In the data rows, the value 50 means zero.
What is the hidden score of each row? Scores go from 0 to 30, and 15 is about the middle. The score is a weighted sum of the row's numbers plus the product of two more (or one squared), each taken from its middle value.
[50, 49, 43, 52, 46, 54, 42, 54, 44, 56, 58, 38, 40, 52, 48, 55, 54, 47, 39,
 40, 42, 43, 57, 60]: 12
[56, 64, 54, 43, 44, 60, 49, 49, 44, 64, 51, 43, 40, 49, 59, 61, 44, 41, 53,
 41, 42, 50, 53, 47]: 19
[57, 32, 41, 58, 57, 63, 59, 38, 69, 54, 73, 57, 61, 30, 59, 33, 30, 34, 55,
 71, 63, 35, 45, 42]: 15
[59, 41, 40, 48, 69, 56, 69, 50, 63, 34, 35, 59, 57, 51, 67, 43, 46, 58, 46,
 50, 64, 50, 34, 49]: 17
[61, 34, 47, 54, 58, 67, 47, 45, 56, 42, 54, 44, 60, 45, 59, 51, 36, 34, 58,
 55, 57, 48, 38, 52]: 26
[53, 59, 57, 55, 48, 51, 44, 47, 46, 51, 51, 53, 52, 57, 43, 59, 52, 65, 54,
 33, 45, 54, 51, 55]: 11
[46, 55, 46, 55, 46, 62, 41, 47, 44, 55, 56, 38, 42, 59, 47, 57, 50, 53, 42,
 44, 48, 50, 46, 58]: 18
[44, 57, 51, 49, 42, 52, 44, 57, 39, 59, 55, 41, 36, 51, 49, 59, 58, 47, 41,
 42, 41, 41, 59, 56]: 13
[64, 34, 49, 58, 50, 48, 50, 45, 52, 33, 35, 46, 57, 60, 40, 36, 39, 48, 55,
 62, 37, 66, 50, 43]: 19
[40, 63, 45, 44, 50, 42, 44, 47, 44, 61, 52, 48, 36, 51, 57, 63, 53, 45, 44,
 43, 45, 49, 49, 49]: 13
[41, 43, 44, 48, 51, 52, 38, 58, 36, 61, 63, 38, 42, 58, 43, 60, 61, 56, 42,
 41, 55, 53, 58, 71]: 13
[58, 48, 45, 42, 52, 47, 62, 43, 57, 25, 24, 69, 61, 66, 46, 38, 53, 61, 60,
 51, 55, 58, 51, 47]: 21
[48, 69, 54, 45, 39, 46, 45, 53, 42, 58, 44, 41, 44, 54, 51, 59, 51, 36, 57,
 47, 42, 51, 60, 48]: 16
[61, 59, 53, 38, 46, 44, 70, 48, 57, 46, 32, 67, 46, 52, 58, 46, 53, 61, 60,
 52, 55, 45, 46, 32]: 16
[51, 43, 50, 54, 61, 60, 53, 44, 64, 51, 64, 54, 60, 35, 63, 48, 35, 34, 60,
 67, 63, 49, 39, 45]: 16
[39, 65, 62, 48, 45, 51, 45, 55, 37, 56, 46, 54, 50, 59, 35, 59, 61, 59, 44,
 46, 48, 63, 55, 51]: 16
[47, 63, 67, 54, 39, 38, 59, 57, 51, 42, 41, 62, 56, 47, 50, 52, 64, 63, 56,
 49, 57, 37, 60, 43]: 22
[53, 53, 51, 46, 46, 66, 48, 53, 46, 52, 49, 44, 45, 54, 59, 51, 48, 46, 49,
 46, 45, 52, 51, 57]: 14
[49, 63, 56, 51, 37, 63, 49, 55, 41, 60, 49, 42, 41, 48, 53, 51, 53, 44, 46,
 45, 44, 44, 57, 45]: 18
[63, 42, 46, 54, 58, 52, 66, 42, 79, 33, 51, 65, 75, 33, 53, 29, 38, 45, 68,
 63, 70, 44, 38, 39]: 13
[53, 69, 52, 46, 34, 40, 62, 47, 53, 52, 40, 64, 47, 55, 44, 46, 57, 67, 52,
 36, 56, 43, 51, 44]: 10
[64, 56, 44, 37, 42, 56, 63, 49, 51, 29, 28, 68, 55, 62, 40, 37, 48, 63, 62,
 50, 38, 60, 56, 37]: 14
[45, 37, 50, 50, 67, 53, 54, 52, 66, 40, 60, 60, 68, 35, 51, 47, 40, 26, 66,
 71, 69, 49, 35, 43]: 15
[54, 57, 54, 72, 57, 41, 36, 46, 59, 53, 60, 51, 77, 32, 33, 41, 29, 42, 60,
 51, 50, 53, 53, 38]: 27
[42, 64, 52, 48, 39, 41, 52, 48, 45, 65, 51, 53, 35, 53, 57, 57, 53, 50, 41,
 48, 55, 42, 48, 48]: 14
[53, 48, 39, 53, 47, 61, 45, 47, 42, 59, 58, 37, 40, 55, 52, 52, 49, 51, 42,
 38, 48, 46, 57, 58]: 13
[48, 32, 50, 63, 76, 51, 50, 52, 70, 46, 72, 59, 70, 14, 61, 42, 24, 31, 63,
 77, 68, 47, 36, 35]: 23
[53, 61, 57, 50, 42, 57, 45, 46, 40, 60, 50, 37, 44, 52, 49, 54, 44, 43, 49,
 44, 36, 53, 56, 43]: 22
[39, 41, 44, 51, 68, 38, 44, 46, 52, 54, 54, 44, 44, 48, 64, 57, 50, 47, 42,
 57, 51, 52, 36, 55]: 18
[38, 58, 48, 48, 45, 44, 43, 55, 44, 57, 55, 46, 42, 53, 47, 62, 56, 47, 46,
 43, 47, 46, 53, 57]: 12
[52, 45, 46, 40, 57, 52, 64, 48, 68, 34, 42, 71, 67, 47, 46, 45, 47, 44, 66,
 64, 63, 53, 49, 37]: 18
[50, 31, 47, 42, 73, 63, 45, 56, 51, 34, 51, 47, 60, 49, 40, 50, 50, 38, 52,
 65, 53, 55, 48, 52]: 18
[57, 34, 50, 48, 50, 70, 46, 59, 40, 48, 51, 35, 46, 46, 54, 50, 57, 52, 42,
 43, 38, 46, 59, 60]: 10
[52, 55, 48, 56, 47, 62, 46, 47, 53, 61, 64, 46, 48, 43, 54, 44, 43, 43, 44,
 51, 56, 42, 46, 51]: 18
[46, 46, 63, 60, 52, 40, 46, 43, 35, 62, 52, 35, 49, 60, 28, 48, 54, 60, 29,
 46, 41, 68, 58, 50]: 16
[44, 65, 65, 60, 34, 29, 45, 59, 42, 47, 40, 55, 52, 58, 44, 57, 70, 75, 47,
 35, 44, 46, 68, 55]: 26
[70, 49, 57, 42, 33, 64, 65, 48, 50, 40, 35, 54, 46, 51, 59, 37, 43, 53, 60,
 57, 39, 46, 58, 35]: 17
[55, 45, 46, 59, 63, 52, 40, 54, 73, 44, 72, 49, 79, 19, 39, 43, 35, 27, 61,
 58, 58, 53, 37, 42]: 23
[64, 51, 54, 60, 20, 53, 57, 50, 51, 53, 44, 43, 43, 48, 54, 32, 47, 52, 48,
 49, 42, 37, 59, 41]: 19
[48, 62, 51, 49, 41, 54, 47, 51, 41, 65, 57, 42, 37, 51, 50, 60, 49, 46, 45,
 38, 43, 37, 59, 48]: 16
[61, 41, 36, 63, 74, 46, 76, 44, 95, 36, 54, 72, 80, 4, 71, 14, 26, 41, 61,
 78, 82, 49, 23, 17]: 16
[71, 60, 59, 69, 55, 31, 57, 47, 52, 49, 40, 63, 64, 43, 28, 18, 30, 69, 48,
 40, 30, 73, 43, 29]: 24
[43, 55, 53, 55, 41, 54, 43, 52, 39, 61, 58, 45, 40, 48, 44, 54, 57, 53, 36,
 43, 42, 38, 60, 49]: 17
[61, 41, 46, 47, 57, 53, 66, 43, 58, 32, 36, 66, 61, 60, 55, 45, 48, 60, 53,
 49, 61, 48, 46, 55]: 13
[34, 60, 46, 52, 45, 41, 41, 56, 49, 55, 58, 49, 45, 48, 44, 59, 57, 46, 48,
 44, 54, 44, 50, 55]: 12
[46, 47, 41, 57, 60, 54, 39, 62, 53, 55, 67, 44, 53, 29, 56, 55, 39, 35, 57,
 52, 59, 55, 45, 56]: 23
[21, 55, 49, 49, 48, 41, 34, 61, 35, 61, 55, 43, 40, 52, 35, 63, 74, 57, 34,
 46, 48, 46, 66, 66]: 21
[42, 56, 51, 47, 44, 46, 47, 56, 37, 66, 56, 42, 33, 56, 51, 64, 60, 47, 46,
 42, 45, 43, 55, 56]: 12
[56, 63, 56, 44, 40, 47, 58, 53, 46, 42, 32, 66, 52, 57, 43, 47, 56, 64, 63,
 42, 45, 57, 59, 44]: 12
[64, 58, 52, 49, 26, 60, 55, 48, 47, 54, 42, 44, 43, 48, 59, 38, 42, 43, 56,
 50, 36, 48, 57, 44]: 22
[61, 35, 44, 46, 54, 71, 40, 56, 43, 49, 50, 34, 46, 47, 58, 48, 54, 48, 46,
 44, 38, 48, 59, 62]: 11
[49, 68, 55, 50, 35, 40, 63, 47, 52, 58, 46, 66, 47, 52, 44, 47, 58, 69, 46,
 38, 62, 37, 49, 46]: 10
[51, 62, 65, 47, 40, 46, 62, 56, 51, 42, 38, 62, 53, 56, 48, 51, 63, 65, 56,
 45, 54, 41, 61, 46]: 27
[67, 26, 56, 48, 43, 62, 62, 34, 60, 39, 39, 57, 52, 54, 69, 28, 36, 54, 56,
 73, 45, 48, 49, 35]: 15
[52, 59, 54, 44, 40, 60, 50, 49, 45, 58, 47, 45, 40, 56, 60, 59, 48, 44, 55,
 45, 46, 49, 47, 51]: 14
[37, 48, 47, 49, 43, 41, 42, 65, 36, 60, 54, 35, 36, 53, 47, 63, 66, 47, 42,
 45, 45, 48, 57, 57]: 13
[46, 64, 53, 48, 35, 53, 50, 53, 45, 62, 50, 44, 37, 53, 55, 54, 55, 41, 45,
 43, 47, 37, 54, 49]: 14
[55, 64, 53, 47, 43, 59, 44, 49, 41, 64, 52, 36, 42, 44, 55, 61, 42, 39, 50,
 42, 39, 48, 62, 43]: 29
[59, 53, 55, 52, 34, 61, 55, 55, 45, 53, 49, 45, 42, 52, 58, 46, 49, 47, 45,
 45, 41, 38, 55, 48]: 15
[52, 64, 55, 40, 45, 47, 55, 49, 47, 56, 44, 54, 38, 54, 62, 58, 54, 48, 54,
 48, 51, 48, 50, 43]: 15
[44, 48, 42, 55, 51, 57, 46, 44, 48, 50, 53, 50, 49, 61, 49, 52, 46, 48, 44,
 43, 53, 50, 47, 64]: 13
[48, 66, 56, 44, 40, 52, 50, 57, 43, 49, 43, 53, 49, 52, 44, 56, 58, 54, 49,
 42, 47, 53, 57, 50]: 15
[77, 43, 51, 47, 42, 60, 71, 40, 53, 25, 28, 67, 58, 61, 39, 23, 42, 66, 53,
 53, 28, 53, 55, 32]: 15
[64, 65, 48, 71, 51, 24, 63, 38, 42, 56, 37, 74, 51, 53, 28, 20, 35, 79, 41,
 32, 19, 71, 57, 37]: 16
[59, 55, 52, 42, 45, 48, 66, 38, 51, 25, 27, 66, 56, 63, 40, 42, 48, 60, 65,
 49, 41, 49, 59, 43]: 13
[52, 44, 56, 52, 40, 64, 47, 48, 40, 63, 55, 33, 41, 67, 45, 55, 59, 56, 42,
 50, 55, 57, 48, 53]: 12
[73, 45, 57, 53, 22, 65, 57, 55, 52, 46, 41, 44, 47, 49, 61, 32, 43, 45, 55,
 51, 37, 46, 56, 42]: 20
[31, 63, 51, 56, 44, 35, 38, 51, 48, 61, 64, 50, 50, 50, 32, 60, 52, 48, 43,
 44, 53, 45, 57, 50]: 16
[47, 43, 42, 49, 49, 56, 37, 55, 42, 58, 59, 30, 40, 59, 51, 55, 59, 51, 44,
 46, 53, 54, 59, 69]: 18
[59, 66, 50, 50, 46, 37, 64, 42, 46, 42, 38, 70, 50, 56, 37, 35, 49, 73, 49,
 38, 29, 57, 56, 46]: 11
[59, 41, 50, 54, 67, 52, 69, 41, 62, 35, 35, 57, 56, 48, 70, 40, 41, 63, 47,
 59, 63, 48, 34, 41]: 15
[54, 53, 45, 53, 48, 61, 37, 51, 46, 52, 58, 39, 46, 53, 54, 57, 47, 50, 44,
 39, 43, 47, 50, 58]: 16
[43, 54, 52, 63, 59, 43, 35, 44, 48, 61, 61, 41, 50, 41, 64, 60, 46, 50, 52,
 47, 54, 53, 46, 62]: 12
[51, 51, 60, 33, 50, 54, 69, 56, 57, 37, 39, 77, 59, 50, 44, 49, 55, 60, 61,
 57, 62, 46, 54, 35]: 19
[46, 27, 45, 53, 77, 54, 55, 56, 68, 40, 55, 54, 66, 31, 58, 48, 36, 24, 62,
 74, 70, 48, 32, 43]: 14
[53, 43, 52, 47, 56, 59, 65, 49, 59, 39, 46, 65, 59, 53, 58, 47, 49, 51, 61,
 59, 66, 50, 44, 50]: 17
[44, 58, 50, 45, 38, 53, 51, 54, 50, 60, 49, 47, 39, 51, 56, 58, 56, 41, 55,
 46, 52, 46, 45, 50]: 9
[35, 65, 50, 48, 41, 38, 40, 57, 38, 54, 52, 44, 41, 56, 45, 64, 59, 48, 44,
 42, 42, 50, 61, 59]: 15
[44, 44, 49, 53, 62, 47, 40, 46, 45, 53, 54, 38, 46, 54, 62, 65, 50, 51, 50,
 48, 50, 54, 45, 62]: 12
[46, 34, 54, 61, 74, 52, 65, 49, 74, 46, 55, 59, 68, 26, 63, 45, 36, 32, 55,
 75, 76, 42, 28, 33]: 15
[67, 46, 41, 58, 60, 46, 63, 40, 79, 18, 46, 68, 82, 31, 47, 21, 29, 39, 70,
 63, 66, 51, 35, 39]: 20
[59, 59, 57, 43, 34, 52, 61, 52, 51, 54, 41, 53, 40, 53, 63, 48, 49, 54, 53,
 49, 50, 44, 45, 40]: 13
[48, 47, 43, 54, 45, 45, 42, 52, 46, 53, 55, 42, 41, 46, 59, 50, 51, 51, 39,
 45, 38, 41, 51, 53]: 12
[42, 55, 53, 48, 39, 44, 47, 49, 50, 56, 51, 49, 50, 52, 43, 58, 51, 47, 54,
 43, 50, 46, 52, 54]: 11
[69, 33, 46, 47, 59, 54, 69, 36, 67, 37, 33, 62, 54, 46, 72, 29, 36, 62, 55,
 66, 52, 54, 33, 34]: 12
[52, 68, 54, 43, 44, 57, 42, 54, 40, 63, 52, 40, 40, 48, 58, 62, 45, 38, 52,
 40, 41, 51, 57, 48]: 20
[56, 51, 56, 46, 49, 55, 58, 45, 53, 39, 42, 62, 54, 61, 46, 52, 54, 65, 52,
 38, 53, 47, 47, 51]: 10
[75, 58, 53, 48, 28, 65, 64, 55, 55, 46, 39, 53, 47, 44, 62, 30, 48, 58, 57,
 45, 41, 46, 53, 37]: 12
[46, 73, 50, 56, 52, 47, 65, 58, 72, 55, 63, 74, 69, 18, 41, 42, 46, 49, 62,
 51, 74, 42, 47, 28]: 15
[49, 48, 39, 59, 50, 59, 38, 53, 39, 55, 59, 36, 42, 56, 52, 58, 47, 51, 44,
 40, 49, 49, 51, 66]: 16
[55, 43, 44, 55, 54, 58, 44, 46, 51, 53, 54, 38, 49, 51, 60, 54, 43, 50, 48,
 45, 46, 47, 39, 53]: 11
[54, 42, 53, 46, 53, 67, 41, 56, 40, 49, 48, 37, 48, 53, 48, 56, 54, 48, 48,
 49, 41, 60, 50, 55]: 14
[49, 64, 59, 53, 44, 33, 58, 46, 48, 45, 37, 72, 57, 51, 40, 37, 54, 73, 59,
 46, 39, 56, 60, 45]: 19
[75, 35, 50, 60, 39, 62, 52, 50, 52, 36, 41, 43, 54, 52, 54, 26, 38, 49, 52,
 58, 33, 55, 53, 44]: 19
[47, 36, 49, 47, 64, 54, 59, 50, 72, 34, 51, 64, 71, 42, 50, 42, 43, 33, 61,
 71, 69, 51, 39, 44]: 19
[35, 60, 52, 48, 43, 35, 44, 49, 41, 62, 58, 51, 38, 58, 44, 62, 59, 54, 39,
 38, 48, 42, 52, 54]: 12
[30, 46, 48, 64, 53, 28, 34, 53, 52, 54, 70, 48, 55, 44, 34, 56, 59, 52, 41,
 47, 55, 42, 48, 66]: 11
[52, 69, 55, 44, 33, 46, 57, 62, 47, 46, 36, 54, 47, 52, 46, 54, 62, 59, 52,
 40, 53, 49, 57, 52]: 12
[43, 57, 45, 44, 42, 39, 45, 45, 41, 69, 57, 43, 38, 54, 45, 60, 58, 46, 45,
 44, 47, 47, 58, 56]: 11
[65, 39, 52, 39, 44, 61, 66, 50, 55, 34, 34, 60, 48, 58, 57, 42, 50, 54, 61,
 60, 50, 48, 51, 41]: 13
[39, 46, 39, 48, 55, 35, 41, 49, 40, 62, 55, 41, 34, 48, 59, 58, 57, 47, 42,
 48, 49, 48, 50, 58]: 11
[59, 44, 49, 36, 53, 60, 66, 47, 58, 27, 32, 67, 56, 66, 49, 45, 55, 63, 56,
 50, 56, 49, 46, 50]: 19
[61, 41, 57, 50, 53, 61, 52, 36, 50, 50, 51, 50, 48, 51, 68, 46, 38, 50, 46,
 60, 46, 47, 47, 47]: 18
[38, 57, 47, 44, 47, 38, 46, 46, 41, 65, 55, 46, 34, 51, 56, 60, 59, 48, 45,
 44, 48, 47, 50, 51]: 12
[45, 44, 52, 59, 55, 49, 37, 44, 43, 54, 58, 40, 47, 58, 55, 63, 49, 57, 48,
 40, 47, 55, 47, 68]: 10
[45, 58, 55, 53, 49, 48, 33, 48, 40, 55, 56, 45, 53, 61, 37, 62, 49, 57, 50,
 38, 41, 59, 55, 55]: 15
[56, 41, 48, 47, 52, 69, 43, 57, 40, 50, 50, 39, 46, 51, 54, 53, 54, 46, 49,
 42, 40, 55, 54, 59]: 11
[44, 51, 43, 49, 65, 49, 46, 53, 68, 43, 64, 56, 70, 36, 39, 47, 44, 28, 59,
 65, 62, 58, 41, 45]: 19
[62, 47, 53, 52, 42, 68, 52, 48, 44, 57, 55, 44, 45, 41, 59, 40, 49, 49, 44,
 46, 39, 40, 55, 51]: 15
[52, 58, 52, 40, 48, 53, 67, 58, 56, 39, 39, 74, 60, 48, 44, 46, 52, 58, 63,
 56, 59, 54, 57, 39]: 17
[48, 57, 59, 49, 45, 54, 42, 49, 44, 52, 48, 47, 48, 59, 47, 54, 51, 47, 46,
 44, 41, 54, 56, 54]: 16
[53, 53, 50, 46, 45, 63, 54, 43, 48, 61, 50, 51, 43, 56, 55, 48, 47, 47, 47,
 51, 47, 43, 50, 48]: 13
[48, 57, 57, 53, 41, 61, 45, 55, 39, 55, 51, 43, 44, 48, 47, 53, 53, 52, 41,
 43, 41, 43, 60, 48]: 21
[53, 67, 60, 41, 39, 49, 57, 52, 46, 49, 36, 53, 45, 55, 55, 57, 53, 47, 60,
 49, 51, 46, 57, 41]: 16
[64, 69, 51, 48, 27, 49, 62, 59, 53, 54, 43, 57, 42, 45, 54, 40, 51, 67, 55,
 40, 50, 44, 51, 38]: 12
[49, 53, 49, 51, 43, 58, 47, 57, 38, 59, 55, 44, 41, 49, 51, 57, 56, 51, 41,
 41, 42, 39, 60, 53]: 13
[43, 62, 44, 46, 48, 46, 44, 50, 42, 61, 54, 44, 37, 56, 56, 62, 53, 46, 47,
 41, 44, 51, 49, 52]: 13
[37, 55, 51, 47, 46, 43, 39, 55, 34, 59, 54, 42, 43, 53, 42, 63, 63, 49, 45,
 42, 44, 53, 66, 57]: 14
[57, 38, 47, 48, 66, 61, 67, 51, 56, 40, 40, 57, 53, 57, 65, 51, 45, 53, 49,
 53, 62, 48, 38, 51]: 15
[66, 29, 57, 49, 48, 56, 64, 33, 58, 44, 42, 55, 48, 52, 72, 34, 33, 51, 54,
 70, 46, 47, 43, 34]: 15
[56, 67, 58, 45, 37, 50, 61, 54, 48, 44, 35, 55, 49, 55, 48, 52, 57, 57, 60,
 43, 51, 49, 59, 43]: 13
[76, 57, 60, 56, 31, 57, 59, 47, 47, 51, 36, 53, 50, 47, 52, 24, 37, 57, 51,
 42, 31, 58, 57, 37]: 28
[46, 44, 51, 48, 66, 36, 70, 35, 62, 48, 39, 62, 48, 46, 68, 49, 53, 65, 48,
 64, 66, 37, 34, 36]: 26
[38, 41, 38, 42, 67, 39, 37, 55, 41, 62, 54, 34, 32, 46, 58, 64, 59, 47, 37,
 46, 48, 42, 48, 65]: 14
[31, 55, 53, 46, 46, 34, 28, 58, 36, 51, 52, 43, 47, 54, 36, 64, 67, 55, 39,
 42, 40, 52, 70, 67]: 18
